In the rows, 128 means zero.
The rows below come in pairs that one turn or mirror swaps. Which row does each named row swap with?
The rows were stretched afterwards, more along some directions than others.
sipa: [167 140 122 101 119 127 127 100 104 159 132  98  88 102  88  77 145 126
 127 133 126 121  85 107  67]
nibem: [125 130 153 107 171 136 120 126 144 117 148 126 102  79 162 140  93 158
 115 136 135 118 104  89 120]
dakat: [113 128 120 119 159 126  95  71  83 121 155 153 129 109 115 149 109 111
 107 118 105 144  90 108 141]
kibo: [145 142 120 114 122 137 115  96  81 140 130  97 156 128 106 122 140 139
 111 107 112 107 122 154 136]
Zuzat: [113 150 122 124 141 111 111 111 131 104 110 144 110  84 159 131 137 170
 106 138  93 108  97 158 161]
defa: [133 162 141 141 166 133  88 138 108 137 108 126  98 118 166 118  99 146
 105 149 142  97 112 120  92]
zigi: [123 123 127 102 106 118 113 110  99 128 171  91  78  84 100 111 129 100
 125 102 134 146 118 102  68]
gutad: [150 140 143 122  89 124 109 118 123 152 128 115  82 115 125  92 110  98
 115 125 136 112 150 104  77]
zirib: [131 130 177 125 152 117 147 151 167 128 144 137 109 112 158 164 130 127
 154 136 120 125 106 138 115]
Bufi: [135 122 123 163 127 116  99 158 104 138 119 146 126 141 111 128 120 157
 142 133  86 144 129 144 129]
karor: [139 132  93 122 122 130 107 103  89 127  92 128 154 107 140 138 115 136
 107 108  81 123 140 164 135]
fup: [123 146 164 100 163 104 112 162 142 109 152 120  93  99 170 140 100  94
 152 141 120 135 125 124 122]
Kov: [123 114 104 108 149 132 162 121 134 122 134 127 105 105 145 154 148 160
 137 118 100 131  97 151 139]
dotop: [134 120 188 135 151 115 103 155 159 116 160 128 118  99 127 134 127 111
 133 137 102 126 117 103  91]
gov: [152 137 123 129  71 111 100 107 107 130 133 136 114 121 110  98 109  97
 117 119 125 117 131 103 117]
lamup: [114 124 145  86 125 141 125 130 127 105 197 101 107  89 116 147 101  99
 144 138 119 143 144 110  86]
dufu: [114 121 132 133 152 132 100  92 118 123 152 147 130 105 128 146 108 139
 104 104 103 141  95 114 134]
Rubuz: [146 121 121 140 119 116  82 171 124 121 119 124 141 131  95 106 132 153
 152 118 111 159 121 128  94]
masol: [136 142 125 112 103 121  94  97 119 115 117 159 118  96 128 138 152 131
 135 110 131 116 120 150 169]
gikor: [154 121 144 141 110  93  99 164 127 144 136 106 110 117  74  84 158 138
 139 121 113 142  79 127  97]
Met: [115 147 187 107 154 131 113  89 131 125 121 143 109  94 147 168 149 185
 105 123 110 117  82 140 128]
lar: [152 154 127 114 136 145 115 138 113 162 141 104 122 123 142 144 105 112
 147 144 129 138  97  86 110]
manir: [151 141 136 107 153 141 121 141 114 170 151 103 108 111 133 146 123 109
 148 142 141 140 100  85  95]
leve: [146 159 137 124 139 138 107 109 133 153 106 129 124 122 147 142 127 135
 125 156 149 112 100 100  85]
rem: [122 146 122  96 118 113  82 133  97 123 177  92  95 121 109 106 118  85
 160 132 158 121 121  84  94]
zage: [119 125  93 115 147 118 102  78  98 110 140 151 154 101 130 148 117 139
 124  96  95 148  73 140 141]
noteg: [129 146 136 109 168 152 132 136 100 167 152 116  92 101 176 159 109 117
 148 162 123 121 120  99 119]
gur: [129 143 130  98 127 127 110  74 135  93 129 125 134 110 144 165 122 140
 125 125 134 110 131 135  82]
fop: [142 139 161 142 149  86 131 108 149 109  96 164 131 120 136 119 174 132
  92 117 116 100  88 149 116]
bav: [124 140 127 131 140 157 114 105 136 142  99 143 110 118 135 126 110 167
 109 145  87 103 112 122 105]
nog: [143 132 154  93 136 109 106 126  99 149 179  69  97  99 140 133 145 126
 123 130 104 132 111 154 126]
Lunen: [145 142 128 126 161 160 145 136 132 167 134 119 100 126 140 137 120 124
 146 164 129 115 118  91  97]
Vorum: [154 155 153 142 111 157 127 144 162 151 105 116 105 132 139  78 109 133
 122 152 146 109 113  77  82]
kub: [165 133 178 129 106 130 112 153 172 137 115 140 125 124 143 123 106 127
 113 125 114  99 107  72 117]
fipo: [135 125 152 135 124  99 107 134 144 112 162 125 130 139 118 117 116 105
 106 116 100 166 132 143 103]
ketul: [129 118 126  73 134 124 118  94  93 123 133 115 111  89 104 137 169 110
 127 106 114 137 153 152 117]
masek: [130 138 113 129 119 125 105  67  80 137 141 148 139 121 133 147 110 107
 121 104 102 153 111 135 140]
moreg: [149 123 131 156 106 111 107 190 121 153 127 114 109 138 112  98 159 159
 148 117 107 126 104 117 116]
sal: [111 151 177 103 171 102 112 126 132 105 156 140 103 129 153 146  88  89
 134 153 124 122 155 112 139]
tegar: [140 137 162  94 141 120 136 111 117 121 149 119 133 106 101 160 148 121
 114 124 115 123  91 138  79]
Megi: [132 132 138 136 125 113  80  80  94 132 137 147 138 116 142 150 137 118
 118  98 112 146  92 155 122]
Pame: [123 152 173  92 130 131 134 110 115 143 150 109 130 148 125 149  98  80
 131 110 130 134 173 129 112]
Zes: [121 151 157  75 139 117 130  98 116 124 151 106 130 134 124 151  86  77
 117 102 124 141 163 127 111]
mok: [ 93 129 155  90 161 108 139  77 148  79 126 164 159 113 119 159 127 164
  70 137 102 117 130 145 117]
dusa: [147 144 156 137 106 109 104 111 130 136 129 162 113 142 115 105  90 122
 109 132 131 115 129 102 101]
buf: [101 124 149  90 164 100  81 165 119 125 167 112 108 126 123 184 112 124
 153 149 126 152 142 118 161]
Dal: [140 138 114 106 140 140  87 149 133 128 143  93  80 112 168 111 134 137
 138 130 136 119 118  94 105]
Bagar: [158 131 168 121 102 128  99 148 129 148 133 120 113 127 150 101 101  91
 125 128 144 116 150 109  84]
Giz: [126 130 142  88 136  94  91 134 119 121 127 113 123 107 117 147 109 116
 131 112 147 137 116 124 136]
tufe: [118 136 127 136 149 132 101  97 137 123 104 143 132  99 169 145 111 207
  93 124  97 100 101 144 143]
Mupu: [121 119 142  65 142 134  86 115 103 115 173  88 117  90  90 155 110 112
 129 132 139 135 107 110 110]
viri: [113 162 121 122 141 123 108 135 134 100 116 138 107  98 145 135 142 173
 114 129 104 113 102 150 162]
bukop: [153 127 189 108 151 121 115 168 123 146 146 109 134 110 135 152 104  90
 139 134 103 133  95 116 131]
sos: [131 151 140 119 125 124 104  94  97 132 147 109 160 133  96 140 121 147
 105 120 106 124 120 166 141]
pil: [133 135 124 105 142 147  97  65  60 139 111 117 138 114 134 120 110 144
 102 105 105 104 129 125  88]
funab: [115 149 172  82 155 121 132 106 101 134 163 116 130 140 108 162  89  82
 116 116 132 146 160 134 111]
ruvo: [142 111 125 137 114  92  96 155 127 126 118 128 153 134  93 105 158 161
 118 114 100 146  95 161 117]
Soza: [142 128 147  96 155 156  99 158  93 126 154  91 126 116 166 121 110 123
 148 116 108 122 127 139  96]
Nabup: [146 152 108 108 162 157 123 136 102 156 134 113  97 111 141 134 124 103
 145 152 132 124 118  81  97]
firat: [121 119 127  81 147 142 120 107 109 131 143 111 125 110 115 115 119 154
 124 117  75 139 117 123 118]
gele: [153 132 128 114 110 102 109 127  91 144 124 115 107  95 130 138 171 122
 134 115 121 120 119 185 160]
dobi: [127 124  93 126 121 135 104  53  73 144 138 143 137 114 120 145 120 125
 118 100 111 141  95 136 134]
tov: [ 97 147 158 124 149 102 122  85 160  89 141 184  89 101 109 138 141 141
 110 154 153 140  99 116 118]
kab: [109 162 129 104 137  96 101  85  83 130 147 154  84 110 101 114 155 130
 112 131 118 139 127 153 128]
robi: [135 154 139 122 127 133 120 104  86 141 143 101 131 113 107 132 136 141
 120 129 113 117 110 160 144]
nulav: [146 125 182 117  95 132 114 117 151 142 137 138 114 129 138 137 112 114
 102 135 115 108 128  98 121]
repi: [113 152 121  91 105 122 132  76 133 105 122 128 110  96 110 119 114 117
 134 105 158 141 118 127  85]
tutar: [155 133 136 125 120 102  98 195 102 157 138 105  99 132  98  96 132 121
 156 126 108 158 109 110 114]

Soza pairs with mok
rem pairs with kab
Dal pairs with tov
zirib pairs with tufe
defa pairs with fop
bukop pairs with karor
Giz pairs with gele
masek pairs with lar
ruvo pairs with Bagar

